Every row has a hidden score from 0 to 40. What is each row's score? 20 is about the middle. The score is a weighted sum of the row's numbers plus the product of two more (or one squared), each taken from its middle value.
[-77  32 -19 -14  -1  71  22  -3  11 -28  52   2 -17   0  28  41   9 -48
 -15  19 -53 -89 -67 -14] 17
[ 30 -16  -7  20 -12   0  -3  10 -20  -4 -41 -26  10  -1  -5 -14  -1  -1
  35  22  16  30  30 -17] 19
[-14  33   3 -28  39  -9  -7  25  58 -45   3  32 -11  -2  16 -15  -6  17
 -30 -17  61  10  21  10] 30
[ 21   1  13 -24  56 -32  27 -22 -13  68 -17  36   9  37 -40  32  14 -55
  20 -16 -41  -6 -44 -11] 20
[ -9  29 -16  36 -25  36 -18 -15 -32 -43 -51 -53   3 -10  40  16 -61  10
  11   0 -15  23  48  48] 28
[ 11 -39  34 -61  53 -14  -3   1 -27  39 -25  -1  13  36  -5  53  23 -74
  20 -19 -33 -36 -22  20] 22
[ 44   9  19  -9 -12 -15  -5  42  45   0   3  17  -1  -3  13 -25  32  45
   1 -30  31   8 -19 -15] 20
[  -5   26   45  -58    5   17   40   31   43  -47   30   16   -6   -8
  -51   10   -8  -37   26    1  -25 -109  -49    6] 12
[ 18  10  12  26  14  65  14  10 -21  62   3 -70  40  46 -31   0  38  24
 -15  29  -8  24  14  -7] 18
[-23 -11 -45  31  32  -6  -9  -1 -42  63  11  -2  64  20 -28 -12  13   6
 -11  24 -32  21  31  13] 18
[ 32 -32 -21 -18  50  15   4 -15 -15  63  31 -26  37  53 -75  60  53 -27
  33 -13 -44 -35 -22  30] 25
[-25 -23 -37  45  -1 -20 -25   6 -20   4  16 -17  23  10  11 -23 -44 -15
  -3  -2 -11  49  46  -9] 34
[-51  21 -37  37  24  30   2  -7 -29 -16  27  -4  27  21   5  30   9 -36
  -2  55 -45 -15  -1  54] 23
[-10 -17   6  15 -29  30  10  13 -33  76 -24 -18  49  55   7  -2  13  23
  -5   9 -14  59  35  16] 16
[-11  18   2 -20  36  23 -27 -11  11 -16   5  -1 -37 -49  25  -8   8  47
  -9 -30  40  40  20  -2] 33
[ -8  59  29  -4   5 -53   1  25  64 -20 -13  10 -38 -64  -9 -64 -28  30
   5  16   3 -11   2 -26] 18
[  3 -17   9 -49  57  11   6 -13  -7  16  21   3   9  37 -31  55  32 -50
  -1 -10 -58 -26 -27   0] 24
[-28 -49  51  -8 -14 -24  17  31  56 -27  47  17  -1 -20  11  -5   9  40
 -27 -34  51  30  -3 -40] 13
[ 21  11  16 -52 -40 -20  -2   4  60  30   8  -4 -37  15 -42   6  -4 -26
  -4  29  22 -19  -9 -35] 19
[-23  15  -1  53   1  23   2   6 -33 -38 -40 -48  23  37 -15   3 -37  23
 -27  10  -6  25  13  82] 18
[ -9  11  14  27   5  11  -8   7   4   8 -46 -62  16  -8  -8 -57 -46   2
   9  -5  -5  37  29   4] 19
[  0 -20  15  29  11 -10  28   3   7  93 -20 -35  57  63  -1 -20   6  19
   1  26  -3  65  22   4] 21
[ 18  24  32   1   2  22   7  21  29 -23 -10  25  16  -8 -15 -23   3  26
 -13  43  43  18   4 -39] 17
[ 10  43   2   7 -19  31  -4  13  -5  -1 -16 -49  -9 -32  -6 -41 -27  37
 -11   6  19  22  18  10] 23
[-19  -8   5 -27  26 -24 -27 -10  31  -8  27  53 -44  -7  41 -14  37  11
 -23 -23  11   9   6 -41] 26
[ 22 -48  35 -21 -24 -59   5 -21  24  29  -4  76 -58  41  25 -28  52  47
 -24 -30   6  12 -26 -45] 14
[  4   2  28 -42  61 -19  -5  -9  13 -11 -32  36 -14  28 -44  45  50 -20
  23 -23 -24 -45   5  26] 27
[ -7  16  -3  60 -64  23 -20 -16 -41 -49 -18 -69  12 -20  21  15 -32  18
  -4  16  29  13  28  57] 31
[-20 -21   1  30 -33  23 -24 -22 -22 -10 -54 -32   0   4  65   9 -50 -17
   4 -24 -23  19  37  56] 23
[-10   2  11  17 -14  32  29  19   4 -23 -15  -9  13 -13  36 -14 -34  -7
  -8   2  35  -2 -14  -3] 7
[ 12 -29  -2 -14  40 -60   0 -57 -12  44 -18  33  21  67 -18  22  41 -41
  19 -18 -58  -3 -29  13] 23
[ 28  56  -5 -32  -2  32  -8  44  18   0  33 -18   0  -8 -62 -19   0 -37
   1 -24  -3 -57 -65 -14] 19
[-43 -40   3  30 -40  44  14 -28 -47 -16 -31  -2  15  -8  61   3 -33 -10
  20  32 -15  10  50 -18] 14
[ 46  49  24 -33 -41 -30 -31  -6   8  57  55  -2 -48  19 -27  24 -11 -45
   1 -25  -2 -63  -6 -32] 35
[-34   8  20  53 -54  57  -3 -37 -35 -55 -66 -17   8 -27  14  21 -50  53
   6  27  16  24  32  30] 5
[ 31 -31 -19 -25  31 -29  23  -1  -9 -19  52 -12 -40 -24 -48  29  14 -39
  38   2 -33 -35 -31   8] 22
[  6  24 -41   8  -3  -2 -21 -13 -33  16  21 -37 -22 -38  11 -14 -52   0
  -4   2   4  40  33  -2] 39
[-11 -39 -37  28   2 -39 -61  -7  -6  10   7  50   0  49  43 -56  44  35
 -10   5  -1  32  39 -49] 24
[ -6   9   9  39 -52  44   3  -5  23 -54 -34 -83  19  -7  41  13 -41  11
  -8  24  19   6  54  63] 20
[-18  -8  26 -34 -26  33  39  13  12 -10 -23 -22 -16 -45  46  30 -13  22
 -10  17  38  17  23  22] 35
[-38  16  23  37  17  25   5   9 -24 -43 -54 -29  39  12  12  15 -34  46
 -14  -8 -30  23  57  57] 15
[ 15 -43   6 -36  30   7  26 -41  -4  -9  18  -6  15  28 -60  70  33 -39
  28   4 -33 -23 -21   8] 22
[ -5   4 -25  51  44  29 -14  11 -52 -40 -37 -54  14   2  11  26 -39 -13
  -6  -9 -31  42  50  82] 23
[  3  -2 -28  59  14  35  11  -2 -53  15 -16 -47  17  25  13  11   2 -17
   6  -7  22   8  23  39] 5
[ 37  75 -15  19  31 -20 -20  18  35  13  34  15 -64 -48 -37  11  -6 -12
  16   0 -27 -51   2 -23] 19
[ 22 -45  16   2 -14 -35 -24   1  66  20  29  69 -52  17  14 -10  64  44
  -9 -23   8   8  -6 -45] 16
[-22  13 -11  42  -5   9 -25  -9 -39 -40   3 -14   5   5  28   5 -62 -16
  -9  -7   7  28  53  68] 36
[ -8 -29  -7   8  -8 -77 -20  -2   9   4  20  35 -42  43  23 -18  39  28
 -16  -8  34  29   9 -43] 22
[-22  16  33  37 -59   4  33 -41  74  30  15  32  23  15  16 -50  59  -1
   6  35  13 -32 -26 -29] 19
[-10 -13   3  16   7 -21  -1   7  55 -21  40  58 -52   6  17 -27   9  20
 -11 -33  29  35  26 -50] 14
[-17  -1 -21 -18 -10  16  28 -27 -19  -3 -38 -22  22 -22  25  28 -42  25
 -10 -23  29  21  31  14] 30
[ -8 -13  -4 -37  70  -9  55  -3  28 -23  69  36 -17 -21 -39  21 -33 -83
  23   5 -66 -13 -23   3] 12
[-33  -7  10  31 -11  32  11   7 -39 -43 -33 -24   9   8  56 -21 -55  -3
   1  -2 -20  -4  45  34] 8
[-44   4 -31  24  13   7 -21  16 -59 -17   6   4  41  38   5  21   5 -41
 -24  45  -6 -20 -32  57] 17
[-30  41  25  19 -12 -36 -14  -1  37 -28  31  44 -54  -5 -27 -11   8  11
 -11  12  11  -6   6 -41] 14
[ 44   8 -15  49  23  10 -21  -7 -47 -39  -1 -18  66  50  -8  13  -8  29
 -14   4 -18  47  17  88] 27
[-50  16 -39  30  10  41  14   4 -75  11  33 -14  26  10   6  42  42  -7
 -25  28 -34  -2   6  30] 22
[ 40  50  11 -41  38   4 -31 -13   8  32   3  25 -23   1   0 -22  22   0
  11  -8 -22 -13  -5 -32] 29
[-20 -37   2   2  19 -54   0  31  -8 -16   6  28  34  -6   2 -42 -17  -8
  19  26   0  31  38 -39] 17
[ 68 -19  10 -38  43   0   3 -15 -31  53  -5 -28  30  24 -43  36  33 -15
  13 -36 -34 -40 -17   2] 16
[-16 -23  -7   9 -30 -30  -8 -24  64  29  12  40 -52  -6  19 -13  39  42
  -3 -24  28 -11   2 -29] 20
[ 32 -11   1   8 -52 -53   6   4  72  51  -2  56 -32  16   3 -38  53  59
 -14   4  36 -14   4 -31] 3
[ 30  25  35   4  -9   2   4  33  32   8 -37   5 -11 -31   8 -34   2  57
 -17 -23  73  37 -20 -18] 18
[-35 -10  16 -33 -45  44  28 -14   1  -1 -18 -52 -14 -42  45  -1 -25   1
   5 -21   8  -8   9   8] 21
[  2  11  34  -9 -51  29  -4  -4  15  -7 -34  -7 -15 -16  28  -1 -28  34
 -21 -15  54  13   4  -5] 20
[-20  50  21  -6  -2  -7  -1  58  44  -8 -17  10  41 -56  -8 -58 -15  33
 -13  16  33   4   8 -54] 21
[-43  12 -67   3 -17  62  13  10  35  21  25 -26  -5  22  16  40  34 -20
 -13  20 -20 -62 -39  10] 37
[ 30 -62   4  31 -43 -10 -14 -24 -40 -19 -46 -17  31 -12  53  -4 -27 -10
   8  32 -40  47  47  13] 18
[   4    4  -19  -28  -14   30   39   10   23  -26   49    6   28   12
  -28   17   23  -80    5    6   -4 -110  -76  -10] 4
[-21  49   2  -7 -20  46  -5   4  18  -5  51 -30 -12  14 -10  48  40 -10
 -28  -1  13 -29 -66  26] 22
[ 30 -42  -8   6 -15  -8  -5 -12 -42  22 -18  48 -13 -26  42 -19 -17  13
  10  16   2   1  45 -33] 17
[-41 -54  12  16 -46 -16 -22 -11 -21 -10 -29  -6   6 -12  30   1 -56 -18
 -15  12 -16  27  53   2] 24
[-12  23 -32 -29  43  -7 -16  10  23  -5  23  34 -37 -11  23  -4  -9  17
 -12 -18  31   9  12  -7] 34
[ 22  24   3  -5  41 -17 -15 -12 -39  12 -36 -28  60  14 -73  31  26 -22
  16 -15 -32  -7 -17  47] 20
[-14 -11  -9  16   4 -10 -24  43  21 -40  36  31 -29 -19 -22 -10   9  38
 -26 -33  69  -3   1 -17] 24
[  3 -34  32 -17  37 -17  16 -38  13  81 -39   8  25  52 -34  45  24 -46
  13 -20 -50  -3 -14   0] 22
[ -4 -26  36   4   2 -51 -13   3  34  -1  -6  20 -67  11   9  16   0  37
 -15 -13  25  23 -14  11] 20
[ 11  43 -29   4  -5 -43 -43  19  44  47   9  18 -34  32 -42 -16   9  -1
  -5 -27   5   5 -12 -27] 29
[-20 -81 -53  28 -18   1 -13   6 -44  44  28  63  20  39  26 -19  63 -11
   7  13 -39 -14  27 -48] 14
[ -1 -58 -41  24 -31 -29  19   3   6  65  12  35 -13  16  58  -8  49  11
  -4   7 -13 -28 -10 -23] 20
[-16   7  -5  16 -15   3 -13   0  10  13 -14  -5  20  -6  11 -18 -28  -1
  28  31  -2  35  25 -31] 24
[ 18  25  13   2 -40  14  -6   9  37   9 -26 -18  31 -36  22  -8 -12  39
 -18 -46  44  34  15  23] 23
[ 20 -12  19   4 -33  18 -15 -20 -34  60  -9 -52  71  14  10  -9  11  14
 -15   2  13  53 -12  21] 23
[ 24 -37  23 -40  20 -44  18 -14   0   4  59  17 -11   8 -28  -1  12 -55
  28  -1 -61 -12 -54 -24] 10
[ 45  -2   3   0  48 -66 -22   3   6  15 -40  20 -42  53 -59  60  19 -20
   2 -54  15   7  -5  10] 26
[ 47 -35 -20 -47  36 -18   2 -17 -32  35  28  -2 -15   1 -20  42  40 -39
  -1 -34 -39   0 -57  -5] 20
[ 57  10 -11 -23  19 -62 -34  15  -4  -5 -11  60   7  -6  27 -39  -8   5
   2   9  30  31  25 -27] 27
[ 42 -28  30  17 -15  -8  -4  -6  44   2 -25  18 -15 -19  18 -12  32  77
  -6  10  39  22   1 -29] 16
[-11  29  28   4  45  -7  10  -1  22 -24  22  39 -12 -10  13 -46  -3  -5
  12  23 -32 -42  12 -31] 8
[ 17  10   3 -64  21  -6  40   1   3 -14  -2 -10  -9 -23 -17  41  -9 -52
  22  -2  15 -17 -41 -23] 24
[-22   1  32  13 -13  33  39  -4  16  11 -21 -41  49 -41  17 -10 -22  20
  38  35   2   8  13 -17] 25
[ -9  -2 -37  25  -4 -18 -13 -11 -41  23  -6  -9  20   0  17   7 -32 -25
  24   4 -25  45  44   6] 28
[-19 -18 -27   1  47 -46  10 -30 -44  33 -39   4  22  35 -53  34  17 -43
  24 -22 -57  12 -22   4] 23
[-38 -19  -2  10  -6 -38   4  -6  29   0   7  59 -27 -46  18 -15  30  48
 -19   4  52  29  -5 -56] 19
[ 12 -30 -27  17 -60  28  22   4  14  27  32 -17 -10  -9 -10  22  49  -5
 -25  21 -12 -44 -54   7] 12
[ 32  -3 -16 -44  50  -2 -14  21  -4   0  21 -59 -40 -57 -45  45 -15 -38
  31 -11 -37 -24 -15  34] 34
[ 31 -39  30  -3  23 -21  -6 -10 -22  62   2 -10   8  40 -49  44  43 -16
  36   3 -45 -24 -17  -3] 16
[-60   1 -38 -37  24  44   1  26 -18 -40  61 -12 -20  30 -11  73 -13 -36
 -38  -1  -1  22 -21  51] 34
[-36  -2  11   8 -26  29 -30 -24  -2 -77 -38 -33 -11 -54  32   5 -67  45
  27 -12   2  -6  41  58] 32
[-23  14 -11  16  12  -7  13 -24   0  28  30   5  14 -10  15 -39 -41  10
  -9  10 -18  42  31 -29] 19
[ 39 -33  -4  -9  26 -21   1   7  -1  -2 -22  42  29   9  14 -41 -20  55
  -9  -5  48  94  23 -63] 25
[-17   1   7  -3 -32  21  26 -24 -15  19 -22   6  14 -31  21  -9 -13   0
  -8  31 -19  67  27 -37] 28
[ 19  36 -47  33  11  19 -22  12  -2 -39  23 -21  -3  33 -14  17  16 -19
 -31  34  -9   6  -5  54] 24
[-27 -26   8  34 -22  16  -2 -38 -52 -25 -20 -14   6  -6  51 -26 -23  -7
  25   3 -10  16  57  22] 10
[ 42   6   2   1  25 -11  -7  32  -5   7 -32   5  11  -8  17 -49  -7  -3
  37  20 -22  45   6 -46] 24
[ 22  34  -9 -33 -17  18 -27 -29  47  46  37  15 -23  -8 -44 -14  14 -16
  25 -21 -48 -28 -11 -36] 28
[ 24 -35  -4  46 -26   2  11   6  -4  37 -19 -59   6 -13   6 -18 -31  10
  -5  13  25  55  32  -8] 20
[ 16  33   4 -62  46 -14   6   3  -2  -3   0 -18  10 -37 -37  26   8 -49
  33   1 -21  -9 -19  26] 35
[-39   3  30 -37 -29  50  37 -25  26 -23   7 -13 -18 -21  20   3 -26  12
  -7 -24  28 -19  14  15] 20
[ 11  25   8  35  13 -28   8  12 -19  71  -4 -12  52  25   5 -43  -9   2
   2  40 -25  -7  14  12] 13
[-30  48 -20 -17 -24  57  23  38  41   7  41   0   0  19 -15  26  10 -35
 -41   4  -3 -83 -57  11] 18
[ 24  -1  -5  -5  79 -25  21 -22 -27  62  13   6   5  38 -41  60  26 -62
  29 -31 -35 -15   6  29] 10
[ 25  -5   5 -30  45 -33  30  -4  16  -4  41  19  23   8 -23 -15  10 -48
  18  10 -13 -14 -46   1] 13
[-56  42 -38 -19  22  45  10  21  11 -42  23 -44 -24 -31 -33  78  -1  -8
 -26   8  16 -43 -43  51] 29
[  1  -8 -30  20  -5  -6  17  -1  56  30 -10 -15 -16  -9  11 -12  -4   6
   3 -25  23 -19  -8 -14] 19
[-36 -33 -52  19   2  28  18  -2 -53 -19  55  27  21  53  -3  36  39 -29
   8  63 -40 -23  -9  16] 18
[ 21  44  40  -1 -22   8  10 -20  22  21  22  17 -32   6 -11  -1   8 -16
  17   5  -5 -47  11 -64] 2
[-29 -10  10  34  43  45 -14   5 -84 -13 -47 -37  37  -4  14  18 -12   6
 -30 -16 -21   0  41  62] 13
[ -4  -2 -30  14 -32  25  17 -25 -24   9 -21 -25   7 -16  24 -23 -24  21
  -5  24   8  -4  36  42] 21
[ 14 -11  14  -2 -38  21  33 -19  13  13  10 -10  17  11  16 -34 -22   1
  22  38  16  34  15 -36] 17
[ 14  22  43 -30  -2  12 -21  35  42  -9  -3  31 -14 -36  21 -23   0  50
 -27 -39  42  11  -5 -11] 22
[-33  46 -23 -28  21  58  36   5  -7 -43  73 -27 -29 -28 -22  60  20   3
 -24  11  17 -59 -33  32] 24
[ 26  -8   7  18  -5  29  -8  16 -18  78 -26 -55  50  24  -8 -17  18  11
  -1  46  13  19  16  15] 20
[ -9  31   7  24  49  -3 -16  19 -15  43  -3  32  12  32  12 -67 -12  20
 -19  14   2  50  17 -45] 17
[-54  10 -10  32   3  12  17  10   8 -34 -48 -23  19 -11  66  11 -62  15
  15  13 -20  30  38  34] 28
[ 15 -86  10  22   6 -70 -33  26   2 -29 -33  55   9  -5  40 -37  37  27
 -19 -19  13  18  34 -33] 10
[-16  -9  -3  20 -38 -38  -7 -15  61  21  16  34  -1  -4  39   0  27  20
  -2   1  21 -22 -24 -21] 20
[ 17  40  24  14   5 -26 -18  25  36   7   9  14  14  -7 -11 -40   6  26
 -24  22  37  -1  13 -20] 15
[ -2   8 -17 -36  55 -48  29  -8 -24 -53  19   9 -25 -22 -46  49 -28 -43
  38  -5 -56 -10 -17  28] 28
[-32 -16  13  -6 -34  49  48  -5  37 -15  12   5 -15 -12  39 -30 -37  32
 -18 -22  41  31  -3 -13] 16
[-14 -18  15  25 -27  49  -4 -10 -29 -34 -33 -31  14  -1  53 -29 -56 -13
   6  19   9  38  52  29] 15
[ 10 -71 -25  43  31 -65 -44  -8  -4  -3   0  99 -10  50  28 -50  61  45
   9 -17 -21  28  39  -5] 12
[-49  18 -33  42  23  65  -6   8 -31 -19  32 -30  19  11 -36  32  26 -21
 -39  34 -22 -15  -6  24] 16
[  4  44 -19 -74  22  16  -2  17  50 -11 105  12 -29  49 -51  28  35 -56
   0  -7   8 -76 -71  -1] 26
[ 14   8  -9  17  26 -42 -10 -11 -15  23  28  42 -51  -3 -48 -48   9  43
  -5 -26  -2  25  24 -33] 26
[ -9 -10  -5 -68  85  15   7 -11 -21 -56  33  12 -37 -54 -13  44 -32 -55
  47 -14 -63 -29 -28  12] 22
[ 35  11  -3 -39   2 -31 -26  -9  12 -26   2  26 -43  -4 -35  -9   5  -3
  -2 -39   3 -33  16 -43] 28
[ 48 -23 -17 -30  -7   3  28  14  12  19  -3 -18  21   4  -4   3   7 -36
  44  -6 -53 -41 -59 -14] 18
[ 20 -12   7  25  17 -45 -28  66  -8   2 -22   0  25  11  11 -22  12  10
 -28 -29   8  35  29 -29] 13
[ 25 -69   2   9 -57 -34  -6 -18 -12  12  -7  36   4   2  27 -35  57  38
   4  19 -48 -23  27 -43] 9
[ -6   0  -9  16 -20  17  13   4 -16  16 -28 -28 -13  -4  -5 -23 -24  -3
   1  28  17  68  19  -5] 20
[  6  16   0  28 -47   0  -6 -39 -22 -19 -17 -23  13  12  19   2  -9  33
  -1  41  -2  -5  22   9] 20
[ 27 -45   5  56  -1 -67 -27 -16   8  28   3  84 -22   5  41 -34  53  49
 -14   8 -19  -4  32 -34] 8
[ 20   2  38  27   5  -1  -5  24  18   0 -38  37  27 -24  28 -14  -6  20
  -9  -4  21  47  30 -33] 16
[  9  19  -1 -60  55  14 -28  16  -8 -44   8 -15 -40 -30 -26  18 -48 -73
  10 -39 -18  42 -43  23] 31
[  5  13 -11  14  -6  -8  -2  32  70  26 -12  17 -32 -11  13 -34  22  49
 -10 -18  42  -8  -6 -21] 22
[ -7  45   0  -7  19 -12  -8  45  37  13  35  -2 -53  -2 -30 -28  -6  14
  -6 -16   6 -35  -3 -42] 20
[ -3  38   6  48 -32  29   3  15  -1 -37 -47 -36  27  -1  43 -31 -68   4
   7  21  -4  28  48  53] 17
[  4 -26  35 -55  24 -36   6 -28 -42  -7 -23  35   8  25 -44  40  31 -40
  -2 -49 -21  17 -30  10] 19
[-51  29 -62  16  18  34 -32  13 -49 -50  24   7  13   8 -14  -4  -5 -57
 -23   9 -34 -19 -10  43] 24
[ 14  -2 -10   1   9 -45 -17   6  50   0  -2  46 -50 -35  20  13  36  48
  16 -11  27 -16  26 -21] 26
[-41 -24  -8  13 -44  53   3   2 -34 -57 -55 -12  20 -26  17   3 -68  -1
  -8 -17  37  30  60   8] 20
[ 52 -27  13 -19  24 -23  -4 -37   8  82 -13   9 -11  44 -21  65  55  -5
  14 -20 -34 -45 -27   5] 24
[  8 -23  17  31 -46 -52 -13  -8  66  25 -25  40 -19   7  -7 -10  52  44
 -11  -7  35  -7 -17 -35] 1
[ 22 -39  21  10 -46  23 -11  12   8  13  20  29   7  -8  34 -18  44   6
 -15 -12   5 -36  -5 -24] 6
[ 15 -27   7 -63  13  16  40   6  26  -7  37  -4 -29   4   1  25  11 -44
  38  -6 -34 -55 -64  -4] 17
[-38  10 -51  54  37  17  19   2 -55   9   8 -13  47  45  14   2  31 -46
  13  86 -66  -7   3  46] 31
[  8   4 -12 -27  33   4  41 -27  -6   3  64  -2 -22 -14 -36   6  10 -43
  19   8 -13 -10 -15 -29] 7
[ 26 -18  36 -54  40 -13  26 -25 -38 -22 -34  -9 -28  -2 -50  51  -4 -58
  25  -8 -33   3 -24  30] 21
[ -1  -8  13  13  -8 -12  22   5 -28  20 -20 -28  13  41  -7 -33  17  31
  11  19  -1  39  19  -6] 17
[-22 -67 -26  -2 -27  15  17  22  23  41 -25  39   1  15  44 -53  43  15
  -2 -14  19  -8 -20 -53] 28
[-10  -1  -1   5 -45  45  37 -38 -14  14 -16 -14 -24 -46  29  27 -19  40
 -13 -43  76 -11  10  17] 19
[ -7 -17  20  22   5 -37  -1  -7  25  18   0  36 -25 -19  35 -47  34  37
  12  -1  15 -25 -20 -54] 12
[-44  10 -23  35  17  55 -16   9 -41 -34 -34  -9  60  26   3 -13 -54  27
  -6   4  -8  22  38  55] 19
[ -9  33 -57  20  18   2   4 -13 -28  -7  23 -26   0  -4  10 -20 -42 -25
  16  22 -38  53  52 -24] 21
[  6 -19 -21  45 -28   1  -9  -2  -7 -27 -38 -22  27 -12  29 -40 -33  26
  34  31  -1  52  31 -13] 21
[-28  34  27  -5   5   7  16  -8  -6  32   5   0   6 -17  31  -7 -56  -9
 -12  21   3  64  13  -8] 22
[-44 -25 -50  10  18  15  24  -6 -32  -7  32   0   6   9  -2  -4  25 -35
  -4  67 -28  -6 -14  31] 24
[ -2   3 -32 -57  41   1  -2  29  -6 -33  79  32 -24  18 -48   9  57 -61
  -1 -18 -22 -59 -59 -27] 16
[-49  32 -10 -23   6  43  34  11  22 -39  20 -14  12   4 -22  15  10 -14
 -31  11  12 -46 -47  10] 24
[-58   4 -17 -12 -34  61  27  -2  26  34  68 -13  10   8  -6  43  52 -17
 -34  11   2 -60 -44  -3] 23
[ -8 -56  24  -2 -15 -31 -32  23  39  25  20  33 -44   5  -9 -20  42  45
 -18 -37  36  -1 -13 -25] 15
[  8 -21 -24  38 -11  35  16  -1 -11  51 -15 -26  23  50 -31   6  40 -14
  10  37  22  55 -11  10] 17
[ 42  33  33  10 -65   6 -11  13  19 -29 -29 -43  46 -33   0 -28 -39  19
  -6  29  35  46  10   9] 18
[ 50  10 -27 -66   9 -12  -1  15  -2   4  18  10   4  12 -31 -15  16 -69
  23 -32 -22 -48 -51 -12] 19
[  8 -28  26   1  -4 -40   2  46  29  -7  21  47 -36   8  14 -40  26  38
 -35 -44  24  16 -24 -44] 10
[-20  11  25  23 -14  11 -12  -5 -25 -39 -48 -57  -2  21  12  24 -56   2
  -1  -4  32 -22  26  45] 28
[-21  18 -16  11 -43  32  32  21   1  71  26 -51  31  19 -16  23  38  -4
 -14  27 -14 -55 -62  27] 18
[-12 -13  10  48  13  35  12 -14 -37 -47 -24 -36  11  28 -12  12  -9  22
   3  38 -19 -27  16  73] 11
[  6 -19   5  12 -11  16 -15 -21 -43 -35 -53 -47  -7 -12  30   6 -69  -7
 -12  21  32  14  50  42] 30
[ 40  20  32   6  -9  -4   5   2  41 -18  41  42 -65 -20 -39  13  13 -30
  18   6 -26  -3 -14 -48] 10
[-18  14  10  11 -28  28   8 -12  -4  13 -20 -25  -9 -45  40   3  -6  40
  -1   5  33  -9 -18  15] 23
[ 29  37  14  21 -53   7  -2   3  -4  23 -13 -31  44 -37   9 -12 -32  41
 -25 -14  56  10  17  14] 23
[ 22  31  -2  30 -20   5  12  26 -19  41  -2 -14  15  -8 -17 -64 -30  17
 -13  30  25   9  -2  -2] 15
[ -6  -3   1  49 -57  35 -24  26 -32 -35 -81 -41  24  -4  44  -6 -29  30
  15  36  -9   7  18  40] 10
[  8  10  -4  17 -16 -21   0  17 -11  35 -52 -24  35 -15   6   0 -33  30
  14  -6   6  19  38  -1] 21
[ -1  19  -4  42  10 -27 -14  38  19   2 -26 -27   1  16   4 -70   1  33
 -15  10   3  23  -8  13] 17
[-16   7 -46  45   4  -1 -18   5 -55   1   8 -45  24  36   0  35  45  -2
 -25  47 -52 -24   2  49] 20
[  4  56  28  -9  -4 -30 -37  31  42   2  14   6 -44 -11 -42  -9 -20  15
  -5 -29  43  -1 -14 -24] 31
[-48 -40 -18  15 -33   4  -5 -19 -46 -35 -27 -11  21  -8  68  -2 -40  13
 -17  -2  16  17  81  17] 24
[ 10  -5  16 -30  26  18  13 -25  -9 -12  37  13 -15   1 -45  23 -17 -31
  29  14 -32   8 -49  -1] 23
[ -2   9  12 -25   0 -23  -9  17   7  -9  54  47 -59  -8 -47  -4 -11   0
  16 -33  22   2 -14 -45] 32
[ 25  22   8 -68  50  -5  11   9 -20 -24  12  -7 -17 -22 -65  50 -33 -47
  33 -19  -4 -17 -31  38] 32
[-21  -2  31  35 -15   3  28  -8 -22 -50 -23 -22   8 -32  54   3 -40  15
   5  19 -28 -18  43  31] 7
[ 38  18  -1  -4  -6 -28 -13  39  32  -1   0 -10  -3  -8  16 -28 -11  19
 -16  15  55  32  -1 -11] 24
[-29  25  24   3 -31  -2  -4  11  -8  32 -21 -12  30 -57   1 -43 -25  12
   1  12   4  17  36 -45] 17
[ 56  29   8 -60  -1 -13 -15  15  -6 -32   4 -22   0  28 -36   4  20 -27
   6 -15  -9 -41 -60   5] 25
[-23 -14  -5   6 -13 -46   8  17  40 -20   3  28   1   6  -3 -13  36  47
 -13 -10  27  20  -2 -25] 15
